In the rows, 128 means zero.
A state moves one step at a time under one of 7 hidden systems, and each row is a state written as 20 numbers. Each run below is a few steps of one system.
K258, run 1:
[[101 113 138 125 128 131 159  85 149  77 112 115 127 117 149 125 137  87
  146 109]
 [103 129 153 143 124 124 162 101 133 106 113 122 108 159 128 117  92 104
  169 101]
 [150 146 157 150 115 125 136 113 144 143 158 118 112 161 123 104 101 118
  164 109]
 [139 158 137 148 113 127  96 125 132 165 153 111 115 117 158 125 113 113
  138 105]
 [105 140 100 130 102 142 103 130 125 164 133 130 104 115 149 145 110 138
  128 122]
 [119 129  89 117  99 142 116 116 151 135 144 127 114 130 111 150 122 144
  112 157]
 [125 132 110 112 131 107 111 105 150 111 122 111 132 122 114 142 128 114
   90 156]
 [110 123 115 104 160 102 140 116 116 126  99 118 122 134 121 114 111 115
  113 141]
 [138 114 113 128 154 120 163 130 108 131 138 121 119 141 105 101 117 124
  135 136]
 [155 130 138 152 144 117 141 152 111 121 159 112 126 120 118 125 132 109
  122 115]]
K792, run 2 (10 x 20):
[[116  61  89 138 196 142 154 131 139  92  98  79 144 117  91 149 181 160
  131 147]
 [123  77 114 190 201 133 156 151 134  90  98 115 122 150  77 171 145 134
  146 139]
 [133  93 164 196 190 128 137 188 132 130  99 150 114 149  95 174 136 116
  152 117]
 [123 103 160 166 164 126 123 205 136 176 105 183 112 135 136 154 152 103
  165 122]
 [118 118 117 150 124 132 119 183 146 176 127 209 113 123 165 157 158  81
  159 139]
 [110 133 105 123  89 140 124 153 136 146 134 221 108 109 161 167 132  71
  120 145]
 [111 142 128  83  72 134 147 133 118 120 128 216 113 119 144 136 104  82
   99 144]
 [133 149 146  70  73 128 166 101 115 106 141 195 132 133 141  90  98  91
  115 131]
 [143 158 148  87  81 133 168  79 102  97 159 145 138 122 156  69 100 101
  133 100]
 [126 161 137 106  78 135 156  87  85 100 161  92 135 119 158  74  99 141
  138  84]]
K996, run 3 (10 x 20):
[[127 130 156  44 126 110 130 195  74 183  98 198 124 132 105 101  96 144
   73 158]
 [175 110  93  71  90 160 143 158 134 151 181 201 159 107 128 105 190 136
  115 181]
 [136 121  73 121  97 166 164 106  90  46 171 136 142  67 132 155 144 114
   74 126]
 [ 84 126 118 101  99 120 192 112  72  51  98 131 130 164  94 109  88 168
  116 128]
 [162 144 176 108  99 117 138 102 146  83 121 157 191 187 117  73 152 174
  162 143]
 [157 142 177 131 113 170  94  84 130  87 121 128 178  75 175 137 154 146
  119  78]
 [ 68 104 140 114 116 181 133 126  98 132  81  92 110 108 140 143 106 202
  145  74]
 [114 101 124 137 124 132 129 136 176 144 127  71 139 174 106 110 171 198
  190 144]
 [142 130 128 173 166 105  81 100 173 101 126  57 157  99 155 148 184 108
  131 120]
 [ 63 118 122 152 188 111 106 127 107 144  49 105 102 114 154 161 100 116
  126  99]]
K506, run 4, 10 rows:
[[113 131 158 108 156 123 151  47 109  74  67 107 153 155 127  85  92 156
  142 101]
 [153 128 188 129 169 141 139  81 106 105 104  67 147 142 103  87  93 179
  139  79]
 [140 119 194 135 156 132 122 152 102 131 121  35 137 109 116 106 132 182
  133  72]
 [106 121 147 164 140 128  96 186 106 154 117  49 135 109 142 140 161 193
  148  89]
 [109 117  97 194 158 134  72 171 139 160 119  76 125 111 142 182 166 174
  145 120]
 [112  98  81 179 180 134  82 161 162 171 114 107 102 106 119 199 154 121
  121 149]
 [112  79  67 132 182 124 123 165 162 180 121 139  93 123 100 170 150 100
  119 183]
 [142  87  64 126 164 119 164 159 155 159 153 168 110 151  91 129 162  90
  138 197]
 [163 109  94 140 137 114 188 160 134 124 182 194 113 155  97 118 143  62
  141 174]
 [156 144 129 131  86 114 184 166 110 120 182 211 106 159 106 116 104  68
  130 148]]
K792, run 5 (10 x 20):
[[105 116 113 142 142  78 177 182 111 115 132 157 126 139 155 105 169  60
  161 136]
 [114 157  92 192 128 113 137 130  93 125 132 186 112 145 168 138 100  82
  156 114]
 [125 168 155 149  73 150 103 139 108 144 135 186 109 133 149 156  79 129
  126 100]
 [122 153 173  72  60 131 107 142 138 148 128 162 139 121 153 113 129 138
  119 126]
 [118 141 117  66  91 117 127  85 144 121 128 134 156 114 172  86 152 113
  128 142]
 [114 134  86 103 111 139 148  51 123  87 134 105 129 113 144 111 106 117
  115 121]
 [121 132 138 120 109 142 153  87 112  86 135  82 115 138  93 121  80 160
  114 108]
 [140 134 177 127 125 109 139 128 130 106 134  63 138 156  96  96 120 165
  139 113]
 [138 132 142 154 163  98 112 128 131 135 124  57 148 134 140  98 152 143
  155 113]
 [113 124  93 172 165 124  95 124 132 153 117  74 122 124 142 144 138 152
  150 119]]
K151, run 6, 10 rows:
[[142 139 129 138 128 131 156 164  53 117 158 127 121  99 127 119 104 123
  102  96]
 [160 148 115 142 105 108 134 170 101 135 172 134 142 161 103 102 133 166
  132 148]
 [152 135 150 155 139 102  95 171 138 114 117 154 166 134 132 147 174 131
  121 146]
 [108 111 139 124 142 149 128 166  85 134  88 172 131 105 145 150 132 143
  119 109]
 [128 100 119  84 115 156 157 140 120 145 130 150 128 142  95 111 126 174
  131 151]
 [136 105 149 107 138 107 146 129 168  94 119 123 152 141 106 117 169 113
  129 156]
 [ 96 114 141 142 156 115 155 124 109  94  83 134 127 129 149 126 126 103
  148 101]
 [129 123 114 139 127 158 151  96 112 131 126 138 117 163 113 113  88 165
  160 116]
 [159 126 162 137 118 142 116 104 180 110 145 104 142 142 106 131 144 140
  141 132]
 [ 98 126 157 141 122 125 118 137 130 113 110  95 128  99 165 141 146 115
  139  86]]
K996, run 7, 10 rows:
[[147  65 120 109 191 157 188 103 176 145 112 203 112 147 106 114 143  60
  167 159]
 [182 108 135 154 170 159 198  97 116 107 183 153 112 101 134 104 118  33
  152  90]
 [125 155 154 149 106 121 195 144  56 121 167 128  91 134 145  84  65  86
  158  64]
 [138 184 167 143  34  98 133 177 111 145 185 147 125 180 139  87 109 143
  167 114]
 [144 188 163 130  22 125  68 150 156 117 180 130 141 113 144 159 136 141
   95 127]
 [ 73 142 127  74  53 147  87 116 149 114 106 109 107  99 117 181 101 165
   63 139]
 [ 93 104  98  56 102 147 122  70 189 130  91 121 128 159  88 126 125 180
  119 187]
 [162 108  94 111 171 156 121  15 183  94 115 115 165 126 124 115 150 132
  130 154]
 [137 115 111 149 208 161 139  38  90 107  86 104 135 110 142 111  87 138
  134  78]
 [144 119 138 165 189 138 144 126  82 171 106 108 132 169 125  76 100 183
  194  92]]
K258, run 8 (10 x 20):
[[127 119 102 111 177 124 128  98 101 113  92 141 148 113 134 121 127 126
  101 137]
 [132 100 130 107 156 148 175 122  97 108 120 131 123 127 100 112 111 137
  121 121]
 [150 124 165 124 122 122 163 148 117  99 154 106 135 128 108 103 135 121
  131 112]
 [121 147 154 151 117  99 122 158 105 119 127 112 140 130 154 114 139 127
  145 101]
 [119 137 123 159 115 138 113 149 113 148 122 141 130 148 141 132 125 168
  160 114]
 [151 128 129 142 118 160  97 126 150 144 142 136 132 129 118 152 133 162
  128 134]
 [123 127 140 103 123 138  94 118 155 135 111 125 135 102 138 149 140 130
  101 133]
 [ 92 110 114  87 127 128 136 115 139 134  97 126 127 127 134 119 136 132
  128 144]
 [127 106 107 127 145 128 156 103 146 106 132 107 129 140 109 117 140 122
  145 144]
 [134 124 146 150 162 112 140 121 134 108 126 100 120 125 119 132 123  95
  128 113]]
K506, run 9, 10 rows:
[[158 137 167 135 144 116 118  52 186  85 126  83 145 151 106 114 124 113
  132 129]
 [117 118 183 111 183  99 152 130 100 133  93  90 121 107 146  91 112  88
  129  84]
 [117 122 117 124 132 144 138 140  82 178 127  96 123 146 131  81 109 200
  169 104]
 [174 134 129 174 119 149  95 126 154 123 183  65 149 117 121 138 165 167
  139 116]
 [102 123 134 160 150 106 107 178 119 123 125  87 110  74 152 177 147  85
  102 103]
 [ 68 122  67 130 134 116 104 164 109 185  94 132  97 142 134 148 112 163
  134 154]
 [169 121  78 149 148 136  92 103 184 151 151 137 145 149 104 143 158 142
  130 185]
 [151  99 122 130 182 118 152 142 139 112 136 150 123  88 123 147 155  41
   97 140]
 [ 94 109  89  98 125 126 190 169  78 149 123 174  93 147 109 109  96 120
  132 148]
 [174 146 111 133  78 131 141 120 150 117 184 159 145 185  87 106 129 158
  146 170]]
K51, run 10 (10 x 20):
[[ 60 131 110 158 127  89 107 172 112  95  56 164 136 150 145 178 143 145
  126 146]
 [143 111  91 160 201 117 106 133 139 178  93 157 124 174  92 142 118 146
  141 172]
 [184 109 133 140 199 154 110 108 148 165 143 124 124  78 134 137 139  77
  113 117]
 [ 90  95 142  94 119 154 174 154 118 140 136 124  86  74 150 136 127  76
  129  91]
 [110 112 139 126  88 124 187 155 153 125 161 121  99 179  94 107 127 123
  178 137]
 [174 166 168 179 112 105 117 109 151  89 158 139 153 162 130 120 129 106
  150 119]
 [112 165 150 140 106 130 103 126  85 125  98 181 133 116 175 140  96 127
  121  92]
 [117 126 104  95 107 152 118 137 119 187 116 167 120 154 123 111 111 184
  142 154]
 [174 123 117 109 129 149 101  84 181 134 151 124 160 119 128 117 168 140
  126 157]
 [ 93 119 130 100 125 141 127  89 136  82  90 122 137  80 161 151 140 100
  101 111]]
K51, run 11 (10 x 20):
[[111 147 107 161 119 104 100 127 131 114 139  48 124 127 124 145 127 153
  121 123]
 [105 148  93 165 137  87  93 156 112 130 130  80 118 120 136 154 129 131
  110 133]
 [116 132  68 166 153  99 112 166 107 155 141 111 110 124 130 149 135 118
  118 147]
 [145 121  73 165 155 117 131 160 119 148 165 131 109 115 122 151 141  89
  121 150]
 [142 122  99 149 134 124 152 161 122 130 167 160 103 111 124 152 131  64
  116 139]
 [138 124 126 129 117 120 169 164 121 127 157 186 105 137 117 130 124  70
  129 143]
 [161 134 146 126 114 127 162 139 127 124 154 200 129 153 119 107 122  87
  141 139]
 [160 140 161 113 107 147 148 113 119 115 134 209 146 139 137 104 117 110
  137 121]
 [140 132 161  84  94 163 141 104 121 123 115 198 146 140 132 106 112 147
  133 122]
 [139 129 164  75 100 157 125  88 148 120 106 160 159 142 124 102 128 171
  129 134]]
K151, run 12, 10 rows:
[[157 139 105 145 141  70  66 204 147 151 147 111 165 117 125 145 204 138
   95 186]
 [108 104  92 144 187 121 114 196  73 139  86 177 126  77 148 181 153 105
   83 136]
 [142  91  86  96 147 167 182 168  76 158 144 187 100 130  70 129  93 144
  100 158]
 [185 104 167 105 141 102 175 167 161 108 166 151 141 159  64  99 160  91
  121 173]
 [125 124 183 155 161  87 167 171 101  92  98 171 148 136 162 105 156  68
  164  96]
 [125 136 123 147 114 164 158 119  74 134 114 209 138 171 151  96  98 169
  187 103]
 [170 130 176 108  79 169 118  96 179 105 136 168 168 162 103 122 147 181
  145 144]
 [ 86 120 211  92 101 126 118 132 155  82  72 107 154  99 159 135 168 128
  124  95]
 [ 46 118  95  93 117 131 143 107  96 135  68 101 119 138 157 100 110 184
  158 112]
 [130 112  75 116 143 139 115  47 181 115 115  96 137 167  88 127 128 176
  132 178]]
K662, run 13, 10 rows:
[[ 90  83 196 157 165 145 157 132 151  71  56 122 121 150  95 170 126 136
  156  97]
 [140 103 216 170 138 157 135 176 167 148 116 137 102 169  83 156 118 143
  176 101]
 [150 108 166 174 133 145 124 195 168 190 166 136  94 123 134 149 159  89
  178 107]
 [ 87 112  98 141 129 132 113 193 135 205 130 150  81 100 165 164 140  87
  146 128]
 [ 93 129  73 107 101 131 113 144 142 181 120 200  86 136 131 160 102 102
  117 173]
 [141 144 116  85 104 118 131 101 150 133 136 207 118 131 131 128 104  59
   94 167]
 [127 143 152  66 129 109 157  98 100 120 111 171 129 115 156  83  96  70
  105 118]
 [126 147 137 102 117 137 170  89  69 121 125 149 126 146 144  67  72 138
  145  95]
 [157 163 126 159  91 155 151  84  89  91 179 122 133 130 140 103  92 141
  144  84]
 [129 172 142 156  81 121 106 126  94  92 161  74 140  97 159 132 122 144
  113  79]]
K662, run 14, 10 rows:
[[124 145  83 112 113 125 152  63 125 103 145 117  99 148  93 124  65 112
   99 150]
 [154 157 155 131 135  88 139  94 115  77 142  98 128 134 104 112  88  89
   90 121]
 [140 154 164 143 162  88 122 130  81 127 115  84 136 141 125  92  95 142
  123  97]
 [160 139 108 174 156 135 111 126  97 152 149  99 135 145 118 112 113 176
  149 115]
 [160 131  94 166 138 142 102 141 120 128 168  97 134  94 125 156 150 143
  107 128]
 [111 124 108 115 130 105 104 171 119 129 121  99 134 103 119 152 155 147
   85 151]
 [124 119 102 110 139 102 119 139 139 134 107 141 146 161 106 121 149 153
  125 177]
 [152 106 117 130 169 128 136 103 146 109 114 159 154 130 122 124 155 109
  129 153]
 [126  94 153 107 163 148 154 134 110 110  96 144 132 101 122 136 132 120
  112 115]
 [125 109 151 117 119 147 167 163 108 126 126 149 120 147  99 118 116 154
  143 120]]

Which system made each of these runs?
run 15:
[[138  99 127  96 111 181 138 150 132 121 157 139 104  67  96 183 128 117
   66 129]
 [102 127 153  74  83  83 163 195 123 126 135 132 116 145 101 105 138 117
  110 159]]
 : K662
run 16, 2 rows:
[[102 124 145 111 135  85 142 174 113 133 126  88 122  99 150 112 151  89
  122 113]
 [103 140  79 151 121 117 123 147  90 158 125 130 126 153 153 109 125 168
  166 129]]
 : K506
run 17, 2 rows:
[[116 155 160 113 137  61 142 131 122 160  87 159 126 218 118  64  86 123
  167 148]
 [178 138 164 136 181 131  97  62 157 145  85 179 175 161 150  92 131 129
  161 130]]
 : K151
run 18:
[[148 130 173 114 131 128  81 106 168 107 100 100 171 129 110 139 156 171
  108 139]
 [ 83 107 142 108 155 132 120 132 104 115  76  77 137  81 155 135 142 148
  116  92]]
 : K151
run 19:
[[148 157  68 119  54 114 103 149 143 114 180 166 158 139 124 138 172 153
  103 192]
 [105 139 161 121 123  84  94 174 134  89  81 171 141 114 122 189 145  97
   63 155]]
 : K151
run 20, 2 rows:
[[ 77 137 143 152 126 161 111 128  80 129  93  97 101  84 167 161  84 149
  124  55]
 [ 93 128 113 113 109 151  74 103 157 163 103  62 113 134 109 151 107 211
  119 132]]
 : K506
run 21 (2 x 20):
[[112 151 144 150 149  52  94 158 144 113 102 102 117 144 108 161 118  89
   87 152]
 [144 135 143 129 191  89  91 135 129 181  82 144 133 165 110 113 108 136
  123 153]]
 : K662
run 22:
[[ 88 163 113 111  96  44 137 174  93 129 119 141 125 165 137  96 116 110
  118 156]
 [160 149  59 175 149 104 129 128  89 130 153 153 150 172 122 103 129 155
  145 161]]
 : K258
run 23, 2 rows:
[[143 182 170 105  69 100 133 111  94  51 113 218 178 155 142 106 110 124
   96 132]
 [139 159 181  76 116 140 134  57  91 101  94 162 173 112 186  62 103 126
  129  79]]
 : K792
run 24, 2 rows:
[[187 166 177  95 130 103 101 146 103 191 141 182 156 130 159  62 122 114
  122 128]
 [151 146 101 120  84 176 100 159  88 171 175 175 131  70 174 145 137 142
  107 110]]
 : K996
run 25:
[[ 95 132 101  98  82 142  87 137 142 109  95 173 134 109 117 195 132 156
   66 169]
 [ 87 104 150  58 138 110 131 154 133 140  80 122  98 120  81 148 100 124
   65 158]]
 : K151
run 26, 2 rows:
[[101  85  82 111 137 201 143 131 137 216 122 176  65 121 119 158  88 134
  149 134]
 [139 119 108 105  80 151 165 136 163 131 189 180  76 120  94 159 105  56
  100 160]]
 : K662
run 27:
[[166 162 148 152 124  93  84 167 131 142 142 169 135 143 111 152 121 109
   91 154]
 [154 139 134 104 151  99  99 152 113 176 121 163 150 109 161 100 149 106
  111 142]]
 : K662
run 28:
[[131 133 156 135 201 124  71 134  72 134  43 153 164  97 148 149 116 161
   80 106]
 [111  75 108  88 184 164 130 167 103 205  89 110 117 105 117 120 139 189
  131 128]]
 : K51
run 29, 2 rows:
[[120 148 104 114 197  40 118 110 103 148  83 145 129 140 154  88 105  54
  104 156]
 [180 132  79 106 172 144 143  96  69 179 140 177 139 145 127  66  92 155
  133 142]]
 : K506
run 30:
[[168  96 108 123 157 154 135 133 126  67 122 185 159 105  78 179 158 133
   63 171]
 [129  87 173  78 175 122 152 162 122 107  76 174 135 108  88 148 137  98
   72 150]]
 : K51
run 31:
[[145 113  80  68 108 134 159 140 122 149 180 104 111 118  81 106 127 144
   89 172]
 [129 135  93 130 137  74 131 148 111  79 150  74 146  96 125 131 163 101
   79 148]]
 : K258
run 32:
[[160 185 146 190 118 102 117  91 108 106 176  54 105 167  88 119  47 140
  123  95]
 [151 166 192 137 133  98  72 156 110 173 136  43 129 130 117 108  97 178
  112  93]]
 : K792
run 33, 2 rows:
[[112 194  88 152  70  54 128 131  99  79 151 171 142 157 163 113 121  79
  122 154]
 [126 189 131 133 127  94  74  73  91 105  80 170 170 126 194 114 101 124
  106 111]]
 : K662
run 34, 2 rows:
[[126  82  90 110 112 172 167 148 155 126 157 151 104 121  85 160 148 128
  120 166]
 [143 115 139 128 129 106 172 165 123  71 150 152 129 127  91 143 144  80
  101 149]]
 : K792
run 35:
[[ 84 140 117 145  96 171  96  93 147 167 120 104  82 119 154 162  81 148
  151  92]
 [110 129 116 104  78 154 107  97 191 161 149  96  88 144  98 150  99 146
  124 150]]
 : K258
run 36, 2 rows:
[[197 147 201 163 125 156  79 144 152 173 138 159 170 154 137 111 151 180
  175 106]
 [123 116 167 103  99 176  97 151 133 137 111 147 173  67 196 136 197 160
  142  90]]
 : K151
run 37 (2 x 20):
[[166 163 125 144 155  65  97 147 119 169 128 142 145 199  94  89 109 152
  129 174]
 [215 140 156 145 166 130 102 151 113 157 161 177 165 105 141 112 156 105
  116 125]]
 : K506
run 38, 2 rows:
[[140 130 158  44  77 146 129  78 172 117 116 173 163 146 124  92 138 150
  123 159]
 [137 135 112  96 137 123 132  40 139  85 118  96 177 107 174  76 159 122
  135 121]]
 : K258
run 39, 2 rows:
[[208 133  96 158 130 151 161 120 131 154 203 194 117 176  84 107 108 112
  152 160]
 [197 155 172 116  90 158 124 113 130 104 178 205 147  84 149 134 127  68
   87 112]]
 : K51
run 40, 2 rows:
[[182 147 112 144 127 154 166  98  68 100 161 204 169 125 167  82 130 116
  149 105]
 [141 150 136 136  80 182 146 120  59  92 157 154 150  88 171 119 117 159
  130  67]]
 : K792
